(in the rows, 100 means zero)
One turn sends every row of this set to another row. A few are shown first. Where does it send the rows asked after them?
z83: [125, 120, 88, 92, 100, 113, 75, 95, 122, 60, 95, 122, 79, 89, 112, 87, 113, 105, 107, 109, 90, 109, 99, 97, 100, 94, 91, 123, 93, 81, 80, 121, 118, 106]
z558: [117, 116, 84, 82, 108, 107, 94, 97, 137, 55, 83, 106, 95, 82, 109, 98, 105, 111, 122, 76, 86, 97, 104, 98, 76, 102, 99, 113, 112, 94, 93, 106, 118, 107]
z255: [91, 80, 89, 99, 102, 149, 96, 83, 100, 131, 106, 79, 104, 107, 133, 135, 100, 90, 87, 109, 83, 85, 123, 78, 92, 89, 80, 118, 108, 88, 86, 69, 86, 114]
z503: [96, 97, 99, 98, 112, 135, 85, 90, 75, 113, 109, 60, 103, 100, 123, 123, 114, 87, 81, 102, 106, 87, 99, 87, 98, 81, 70, 133, 101, 98, 78, 63, 100, 125]
z840: [81, 95, 124, 96, 106, 139, 85, 104, 94, 114, 110, 89, 112, 108, 117, 139, 90, 75, 105, 110, 83, 104, 90, 92, 111, 84, 103, 127, 99, 91, 91, 71, 88, 111]
z494: [118, 119, 77, 101, 100, 111, 94, 90, 111, 78, 101, 113, 86, 72, 113, 64, 91, 93, 112, 87, 93, 71, 106, 94, 99, 103, 103, 103, 97, 111, 89, 125, 112, 102]
z324: [95, 90, 105, 107, 112, 130, 85, 97, 78, 111, 114, 68, 103, 96, 119, 124, 109, 78, 81, 114, 100, 86, 108, 103, 93, 83, 64, 137, 107, 106, 81, 62, 98, 115]
z65: [89, 81, 85, 97, 101, 148, 91, 90, 98, 128, 108, 81, 96, 111, 129, 139, 103, 91, 93, 107, 86, 85, 122, 75, 93, 86, 82, 121, 105, 85, 83, 68, 88, 118]
z449: [135, 124, 89, 82, 99, 117, 101, 77, 122, 72, 107, 116, 79, 75, 116, 79, 107, 92, 114, 122, 85, 100, 99, 106, 91, 103, 89, 96, 99, 86, 83, 120, 108, 112]
z508: [88, 76, 87, 100, 107, 145, 91, 89, 101, 131, 111, 89, 97, 107, 132, 140, 101, 90, 93, 115, 85, 85, 127, 83, 90, 93, 80, 122, 104, 91, 85, 66, 89, 115]
z71: [95, 96, 98, 96, 118, 130, 84, 97, 74, 117, 121, 72, 92, 93, 118, 128, 112, 84, 94, 117, 106, 84, 105, 96, 91, 86, 70, 134, 101, 99, 77, 59, 103, 127]
z249: [82, 96, 126, 93, 114, 139, 97, 91, 97, 124, 116, 91, 117, 99, 123, 136, 90, 74, 105, 118, 81, 101, 90, 99, 104, 94, 102, 116, 100, 96, 91, 67, 88, 115]
z915: [120, 115, 87, 85, 102, 109, 101, 94, 139, 53, 84, 99, 98, 82, 107, 95, 99, 102, 120, 78, 81, 95, 102, 103, 76, 100, 95, 107, 119, 97, 99, 108, 111, 105]
z426: [131, 119, 91, 97, 87, 119, 84, 92, 121, 54, 93, 108, 82, 92, 109, 81, 109, 92, 100, 107, 84, 107, 95, 100, 103, 87, 86, 117, 104, 85, 86, 128, 107, 102]
z192: [83, 101, 122, 87, 115, 138, 94, 92, 94, 126, 115, 89, 111, 103, 123, 138, 93, 80, 110, 113, 86, 101, 88, 89, 106, 90, 107, 115, 95, 87, 86, 66, 90, 121]
z29: [114, 120, 75, 102, 100, 110, 86, 95, 107, 74, 98, 112, 83, 77, 111, 68, 94, 98, 115, 81, 96, 74, 103, 87, 103, 98, 105, 112, 94, 107, 86, 126, 116, 103]
z371: [131, 125, 86, 82, 107, 113, 90, 77, 122, 71, 97, 123, 81, 82, 117, 82, 115, 109, 109, 112, 91, 105, 97, 96, 99, 102, 94, 106, 88, 79, 78, 119, 118, 116]
z203: [114, 121, 75, 97, 103, 110, 90, 95, 108, 77, 103, 116, 81, 73, 112, 67, 92, 97, 119, 88, 94, 72, 105, 90, 100, 103, 103, 107, 95, 107, 87, 124, 116, 105]
z691: [89, 79, 88, 102, 98, 149, 93, 93, 99, 126, 112, 81, 95, 108, 127, 139, 100, 83, 95, 113, 82, 85, 124, 82, 90, 86, 79, 123, 111, 89, 86, 69, 86, 114]
z9: [99, 99, 101, 97, 108, 138, 94, 90, 75, 114, 120, 57, 97, 94, 119, 124, 109, 73, 89, 111, 101, 84, 102, 95, 91, 82, 67, 125, 108, 100, 81, 62, 93, 124]
z510: [84, 97, 127, 97, 106, 141, 95, 93, 96, 118, 110, 82, 119, 105, 122, 132, 89, 72, 98, 111, 80, 103, 88, 94, 108, 87, 103, 119, 102, 94, 91, 73, 84, 111]
z857: [79, 95, 124, 94, 116, 136, 85, 98, 96, 120, 107, 93, 116, 106, 123, 138, 96, 85, 101, 109, 85, 105, 90, 88, 111, 89, 106, 127, 94, 89, 86, 68, 94, 115]
z732: [117, 119, 79, 102, 95, 113, 92, 95, 108, 73, 101, 109, 83, 76, 111, 66, 89, 89, 113, 86, 91, 74, 104, 94, 101, 96, 103, 108, 101, 109, 90, 128, 110, 99]
z172: [113, 118, 79, 105, 96, 111, 85, 99, 110, 72, 98, 111, 84, 78, 111, 66, 91, 95, 113, 84, 92, 75, 106, 92, 103, 97, 101, 113, 99, 109, 88, 127, 114, 97]
z585: [116, 116, 87, 85, 103, 108, 93, 100, 136, 50, 83, 104, 94, 84, 107, 97, 101, 104, 122, 76, 84, 96, 103, 102, 77, 99, 97, 114, 114, 96, 96, 108, 114, 104]
z247: [88, 76, 90, 104, 104, 146, 88, 89, 100, 127, 105, 86, 103, 111, 133, 136, 101, 91, 84, 108, 83, 87, 126, 83, 95, 89, 81, 126, 107, 91, 86, 69, 88, 111]
z169: [99, 95, 103, 98, 120, 130, 94, 84, 79, 121, 113, 67, 109, 90, 128, 119, 111, 85, 80, 113, 104, 85, 107, 99, 92, 92, 68, 126, 102, 103, 78, 57, 101, 124]
z649: [119, 118, 84, 79, 108, 108, 101, 93, 136, 60, 87, 104, 93, 78, 109, 97, 104, 108, 127, 79, 86, 94, 104, 99, 74, 106, 99, 104, 112, 95, 94, 104, 116, 110]
z155: [120, 117, 87, 81, 105, 109, 103, 92, 139, 57, 89, 103, 98, 77, 109, 94, 100, 101, 124, 82, 83, 93, 104, 105, 71, 105, 96, 102, 117, 98, 97, 106, 114, 106]
z578: [134, 119, 97, 95, 91, 119, 97, 80, 127, 62, 100, 112, 88, 82, 113, 75, 105, 87, 98, 117, 79, 104, 100, 111, 94, 96, 83, 105, 106, 93, 89, 127, 104, 99]

z840 goes to z510
z585 goes to z915
And these:
z255 goes to z508
z494 goes to z203
z578 goes to z449
z503 goes to z324

One turn sends every row of this set to another row. A few are shown first. Where does it send the rows asked after them?
z648: [111, 95, 108, 91, 94, 115, 116, 97, 100, 99, 96, 133, 96, 103, 94, 101, 101, 105, 126, 119, 105, 66, 93, 109, 123, 112, 88, 101, 97, 86, 99, 85, 85, 89, 87]
z334: [113, 107, 83, 84, 86, 100, 89, 89, 103, 86, 99, 90, 92, 125, 81, 103, 97, 73, 89, 105, 119, 107, 110, 82, 91, 114, 133, 110, 111, 95, 102, 87, 106, 102, 108]
z475: [103, 111, 106, 96, 112, 102, 102, 93, 122, 105, 96, 81, 94, 104, 98, 101, 79, 118, 72, 90, 97, 114, 84, 105, 105, 92, 99, 113, 108, 110, 138, 132, 101, 136, 114]
z398: [106, 74, 111, 101, 104, 106, 119, 97, 100, 96, 102, 134, 83, 108, 107, 111, 105, 100, 116, 110, 110, 77, 97, 105, 113, 89, 89, 107, 81, 87, 119, 70, 117, 92, 108]
z520: [76, 103, 75, 94, 104, 103, 127, 93, 118, 102, 73, 69, 87, 87, 84, 101, 96, 91, 78, 93, 114, 106, 93, 122, 135, 94, 86, 91, 86, 95, 106, 97, 97, 98, 106]
z125: [84, 128, 105, 115, 137, 105, 99, 127, 87, 86, 105, 96, 104, 84, 108, 119, 111, 102, 92, 74, 110, 109, 109, 85, 104, 90, 100, 97, 114, 133, 108, 89, 98, 97, 86]
z128: [72, 98, 111, 97, 105, 94, 87, 105, 85, 90, 104, 103, 93, 79, 103, 116, 116, 123, 81, 111, 115, 84, 79, 102, 101, 115, 120, 101, 96, 137, 93, 90, 93, 107, 130]
z802: [101, 117, 98, 101, 110, 111, 112, 113, 87, 106, 87, 84, 103, 113, 93, 88, 93, 105, 102, 70, 93, 94, 86, 75, 98, 94, 97, 127, 118, 81, 98, 92, 93, 62, 123]
z129: [102, 105, 115, 92, 120, 99, 119, 101, 116, 103, 87, 97, 69, 128, 126, 93, 107, 125, 101, 84, 107, 91, 93, 102, 79, 104, 90, 82, 81, 84, 97, 116, 110, 80, 106]
z700: [76, 107, 119, 101, 94, 115, 88, 104, 76, 98, 100, 109, 95, 85, 112, 110, 120, 111, 87, 109, 113, 90, 90, 101, 102, 127, 108, 96, 93, 134, 82, 94, 82, 108, 127]
z342: [110, 101, 105, 91, 108, 99, 93, 84, 118, 135, 78, 72, 86, 94, 98, 96, 91, 99, 96, 101, 114, 93, 83, 119, 144, 114, 99, 93, 117, 93, 119, 92, 87, 106, 103]
z289: [94, 116, 111, 96, 126, 74, 114, 99, 101, 110, 93, 99, 75, 116, 110, 95, 110, 103, 112, 88, 116, 66, 95, 101, 82, 94, 98, 94, 85, 77, 80, 112, 109, 87, 94]
z353: [75, 112, 115, 91, 114, 100, 123, 126, 89, 75, 99, 79, 124, 95, 99, 108, 111, 109, 71, 124, 114, 106, 83, 108, 101, 85, 96, 88, 124, 76, 118, 103, 96, 101, 112]
z699: [118, 105, 122, 93, 80, 102, 112, 104, 99, 102, 84, 98, 111, 106, 108, 81, 88, 116, 96, 61, 83, 119, 91, 87, 97, 109, 79, 119, 102, 85, 103, 80, 95, 78, 105]
z666: [96, 90, 83, 84, 104, 120, 125, 102, 107, 67, 95, 117, 87, 106, 92, 111, 101, 124, 115, 117, 102, 73, 86, 103, 113, 96, 93, 101, 90, 92, 116, 84, 103, 86, 106]
z576: [87, 113, 111, 120, 111, 103, 118, 98, 105, 126, 98, 96, 96, 100, 95, 97, 90, 75, 72, 84, 108, 112, 104, 107, 105, 81, 89, 116, 91, 102, 112, 134, 99, 128, 108]
z548: [88, 100, 141, 98, 105, 84, 114, 118, 84, 89, 104, 93, 123, 94, 115, 109, 113, 94, 73, 115, 117, 113, 94, 110, 98, 83, 89, 92, 112, 72, 124, 83, 113, 118, 109]
z858: [98, 124, 118, 110, 126, 112, 96, 125, 98, 92, 102, 101, 107, 86, 116, 113, 108, 115, 91, 73, 104, 119, 106, 90, 107, 107, 94, 90, 119, 138, 112, 92, 88, 96, 79]
z669: [103, 105, 105, 94, 99, 63, 111, 104, 95, 96, 93, 92, 112, 92, 86, 92, 88, 108, 98, 64, 93, 95, 84, 86, 95, 83, 96, 134, 105, 83, 102, 70, 111, 82, 104]
z524: [98, 139, 106, 91, 100, 97, 96, 88, 93, 102, 95, 82, 103, 96, 92, 98, 85, 88, 92, 92, 99, 95, 98, 102, 106, 97, 94, 118, 107, 97, 108, 126, 92, 155, 98]
z248: [97, 107, 100, 90, 98, 103, 97, 81, 94, 107, 78, 70, 77, 99, 112, 106, 100, 76, 99, 88, 114, 101, 104, 111, 129, 95, 85, 98, 87, 83, 116, 71, 117, 131, 118]
z377: [96, 113, 143, 93, 101, 104, 110, 120, 86, 101, 98, 92, 129, 97, 111, 100, 110, 101, 80, 124, 113, 108, 89, 112, 107, 105, 89, 84, 131, 73, 113, 101, 83, 107, 99]
z777: [75, 89, 125, 106, 91, 94, 95, 103, 88, 98, 103, 116, 95, 77, 112, 112, 117, 115, 75, 104, 115, 100, 89, 109, 100, 117, 106, 97, 80, 138, 90, 86, 94, 108, 123]
z366: [97, 124, 120, 108, 126, 90, 89, 119, 91, 87, 107, 102, 108, 78, 113, 118, 108, 108, 95, 71, 107, 111, 108, 90, 105, 97, 97, 98, 114, 133, 113, 77, 102, 112, 75]
z142: [108, 97, 89, 96, 76, 108, 108, 94, 114, 95, 95, 103, 96, 123, 82, 96, 97, 69, 77, 101, 118, 124, 117, 91, 92, 117, 121, 103, 98, 100, 94, 96, 98, 88, 99]
z957: [119, 86, 94, 90, 84, 85, 95, 89, 125, 98, 101, 101, 95, 118, 81, 100, 91, 86, 77, 103, 119, 119, 103, 92, 94, 114, 134, 108, 110, 104, 113, 88, 106, 93, 99]
z546: [106, 115, 113, 76, 106, 69, 111, 92, 115, 88, 88, 98, 81, 110, 113, 93, 101, 131, 109, 85, 103, 79, 88, 109, 82, 107, 91, 87, 83, 83, 89, 106, 108, 100, 82]

z700 goes to z777
z648 goes to z398
And these:
z334 goes to z142
z366 goes to z125
z475 goes to z524
z669 goes to z802
z289 goes to z129
z548 goes to z353
z342 goes to z248

